Each path is a new rotation, seen through one point. The rows after it are directions, each followed by how far the rotation turns it, in degrees each step (0 if it stays put).
Each turn is a multiple of 5 degrees from 10 to 175, or 0.
Each row of a path follows its step; steps can be skipped.
path 1
step 0: [7.1,5.9,-6.1,-24.6,9.6,11.4,3.4,13.4,-2.2,-7.4,-15.2,4.0,5.4,0.8,2.9,-2.1,4.1,-7.1,27.1,-6.9,-10.8,4.6,1.9,-6.0,-16.5,-2.2,1.0,17.1,0.5,-9.8,-12.8,-36.6,4.1,-15.5,-6.7,-9.4,7.2,13.4,4.2,-6.3,-8.3,5.8,6.4,-12.2,-1.0,6.9,-26.2,-6.5,-0.9,-13.0,12.7,-3.2,6.5,-6.8]
step 1: [11.4,2.3,-2.3,-12.2,13.9,20.1,21.9,-7.0,-5.5,-10.1,10.6,-31.1,13.5,19.1,-0.6,-6.3,-0.8,3.5,8.2,-1.5,-6.5,-5.2,3.5,4.1,7.0,-11.0,-2.2,1.3,-5.1,-15.8,-15.9,17.3,1.9,12.8,-15.5,-2.4,11.7,0.6,7.5,1.3,6.4,4.9,5.7,22.0,13.8,-6.9,12.4,-6.1,5.1,4.9,-2.7,16.0,16.6,18.6]
step 2: [-13.5,-4.1,9.8,13.8,0.9,-1.3,3.7,-5.1,2.7,1.6,8.0,-15.8,6.2,8.5,-16.1,-7.0,13.0,12.4,3.3,3.3,9.9,6.2,-9.1,4.1,10.0,0.1,-9.9,-21.4,-4.7,15.9,15.3,-3.4,35.2,3.7,-30.7,11.1,2.9,3.8,-5.1,-5.2,-13.9,1.7,17.3,3.8,-4.3,15.2,-5.6,2.3,-3.1,-17.3,-8.7,-12.9,-14.6,0.5]
step 3: [-8.3,-4.6,2.2,-8.6,0.0,-12.0,0.4,7.1,-8.6,-3.2,-6.7,6.0,2.0,-3.3,8.1,11.4,0.8,2.8,-25.2,-30.0,2.8,4.4,-12.1,-0.4,-18.9,-6.5,3.0,9.5,2.4,-1.3,-5.6,22.9,-18.1,2.6,-21.8,1.2,0.7,16.2,-3.5,-5.7,-9.5,-11.8,-1.6,9.2,-18.9,-8.6,-14.4,6.0,-0.5,-31.9,7.0,2.3,-1.0,-13.8]
step 4: [-0.4,10.9,-11.7,-27.2,-8.3,10.8,10.2,1.2,-9.1,2.4,-1.8,2.1,9.1,16.1,14.0,23.4,-24.6,15.2,16.0,8.4,3.7,-4.1,-4.9,-15.9,-6.0,1.9,-13.6,-17.3,-9.0,6.2,-11.2,3.5,1.8,6.9,7.1,-15.1,-1.2,13.2,7.8,6.2,3.5,2.9,10.6,-4.4,-6.2,-4.7,7.2,1.4,10.3,12.7,19.0,-11.9,-17.1,-15.8]
step 5: [-4.8,7.7,5.8,16.3,12.8,23.1,9.2,5.2,6.9,18.2,-3.6,-22.0,18.4,14.4,6.2,21.6,-0.1,-10.3,6.4,11.0,-2.1,3.8,2.1,5.4,-1.3,13.2,-0.4,5.7,16.7,-17.5,-0.8,-7.5,12.5,-25.8,-4.7,-9.8,-16.6,-12.2,-11.5,3.8,0.4,-1.4,2.4,11.1,-14.7,4.8,-5.5,-9.5,-9.9,-4.6,11.1,-6.7,13.2,7.5]
step 6: [19.4,-3.5,3.3,-14.7,14.6,12.1,-10.0,-4.8,12.8,-6.5,15.1,-12.8,17.4,-17.6,5.7,-4.4,6.9,-9.6,-6.0,-12.3,-17.5,-6.1,-8.6,-0.6,7.9,4.0,-6.9,-11.0,-3.3,6.2,17.9,5.4,4.4,7.0,-10.7,10.8,24.3,0.9,-18.0,-11.7,1.5,-18.4,2.7,-0.5,-21.2,-2.3,2.4,-14.7,-2.8,0.5,8.4,22.8,-13.1,6.4]
step 7: [3.3,-13.3,-6.6,11.8,0.0,-10.2,-10.7,1.2,3.0,-10.6,-3.5,4.3,-5.4,-7.1,13.7,-1.5,-6.1,27.1,15.0,5.9,22.4,11.6,8.0,-16.5,11.8,-6.5,-2.7,4.9,-9.5,-14.4,0.4,16.0,0.1,-15.6,-25.6,-2.4,34.1,1.6,-4.3,-2.0,-14.9,-3.7,-3.1,7.1,-7.8,-1.4,-2.1,6.1,-1.0,5.4,7.5,-20.8,-3.1,-5.7]
step 8: [16.9,6.2,-8.6,2.4,1.1,12.5,3.4,-7.6,11.1,3.5,1.3,18.1,-9.3,7.8,11.0,22.5,3.4,-5.3,0.8,12.8,-23.0,12.1,-3.0,9.3,-1.4,-1.8,-15.0,-9.1,-0.2,-4.6,1.3,16.9,-16.8,4.8,-11.4,-4.2,-10.1,1.2,17.4,7.5,-7.7,3.6,4.1,8.3,12.5,-7.0,-16.0,-17.9,-7.5,-23.5,-10.0,-16.9,-0.3,-25.7]
step 9: [-7.4,2.8,5.8,5.3,0.6,9.0,-1.4,-3.8,7.8,-0.9,13.6,4.4,26.6,17.1,23.9,-4.5,10.6,-2.0,28.1,-3.1,-3.8,-28.0,11.5,-11.4,-20.0,-0.6,5.7,-12.2,1.4,-4.9,13.6,-8.7,-7.5,7.5,-5.8,-4.6,-15.2,8.8,-4.6,-18.5,18.6,-7.5,2.5,-10.2,6.5,-6.2,-10.8,5.8,11.9,-5.0,11.2,-7.2,-0.4,10.0]
step 10: [6.4,12.8,4.4,10.7,7.5,9.7,0.0,-9.5,1.5,5.5,13.9,-9.1,17.8,-10.4,6.5,10.3,-6.3,7.5,-6.5,-14.1,6.0,-12.4,25.5,7.3,-7.8,-26.6,5.3,3.1,9.4,0.9,-18.0,-9.5,5.8,-2.2,-1.5,15.0,23.7,4.8,-5.6,21.3,-7.3,14.8,18.6,5.0,-8.2,3.5,-10.6,-1.2,-22.5,4.7,4.9,-1.6,-5.7,14.1]
step 11: [-15.6,-0.9,9.1,-19.7,0.8,3.4,0.6,11.4,19.7,-19.6,-7.0,-15.3,-4.4,-6.7,7.3,6.4,0.4,-1.7,7.8,-16.1,-8.7,-3.5,-4.7,4.3,0.0,15.2,0.5,1.8,-10.0,-8.7,8.9,6.0,16.6,5.1,6.6,3.4,25.4,-20.7,20.8,-14.3,-11.2,4.2,3.9,24.1,0.0,0.4,3.0,4.5,-12.0,-12.1,-14.7,-14.8,-17.5,-8.3]
Speeds:
[-4.3,1.1,-1.0,0.9,-4.7,1.0,3.3,1.7,4.7,-1.9,1.1,-2.3,-4.4,-0.8,0.5,0.9,-1.2,2.3,-1.7,0.3,-0.4,4.6,1.7,-1.2,1.0,0.5,-4.7,2.7,1.9,-3.4,2.2,2.6,3.7,1.4,-4.0,-3.5,-6.3,-7.6,-0.1,2.4,2.5,5.5,6.5,4.5,6.5,-0.1,4.3,-4.7,-3.3,3.9,1.0,-1.4,-3.6,-1.4] | 115
[1.9,-2.2,3.8,-0.6,0.4,1.1,2.4,1.0,-6.9,-3.2,-1.5,4.8,-2.5,-7.6,-0.8,-3.2,-4.1,-2.9,-3.1,-2.5,0.9,-4.8,-3.3,-1.8,-2.5,-0.9,-3.3,1.8,4.3,-2.0,3.5,3.0,0.0,-1.9,0.2,-6.3,4.9,1.0,2.9,0.2,-5.1,-2.5,3.4,-1.3,1.8,4.9,0.7,4.3,-6.5,0.2,2.3,-4.1,-3.0,0.0] | 95
[-4.3,-2.3,-0.4,-3.0,0.5,-2.6,-4.1,-1.9,-2.5,-0.5,1.8,1.7,2.3,-0.8,-1.5,-0.7,-2.8,-5.8,-0.5,0.1,-6.4,-0.1,2.2,1.1,2.9,1.9,-6.7,-11.4,2.9,4.4,-3.9,0.0,2.1,3.1,1.4,0.9,3.1,0.0,4.1,-1.0,-4.6,2.3,1.3,-1.5,2.1,-5.5,0.7,-6.6,-0.6,2.2,2.3,2.3,-1.1,-2.2] | 160
[0.8,-0.7,0.4,2.8,-0.7,-6.5,1.4,0.9,-5.6,2.2,-2.2,4.6,-5.7,-1.3,-4.3,-1.1,3.7,-4.8,-1.6,-0.8,0.5,1.5,-1.3,3.4,-0.5,0.9,-2.9,3.2,1.7,1.1,2.6,-5.3,-2.0,0.4,4.1,4.8,-2.6,-1.1,-1.4,0.6,3.7,1.3,-3.7,-1.7,1.3,-4.4,7.6,3.5,1.8,9.5,-4.3,-0.7,1.2,0.5] | 0
[2.2,-2.4,3.6,-0.7,0.1,-0.6,2.6,3.5,-0.3,1.5,-0.3,-2.4,2.4,-1.0,5.9,-1.7,-2.6,-1.4,0.2,1.7,0.0,-6.9,3.3,3.4,-1.8,-2.3,-1.3,0.3,-7.0,-2.3,4.7,-6.5,-1.6,-1.5,1.5,-3.4,-7.3,4.9,0.7,4.4,-7.0,4.2,1.0,0.4,-1.8,-0.3,4.6,-6.3,2.2,0.3,1.4,1.3,3.5,0.9] | 80
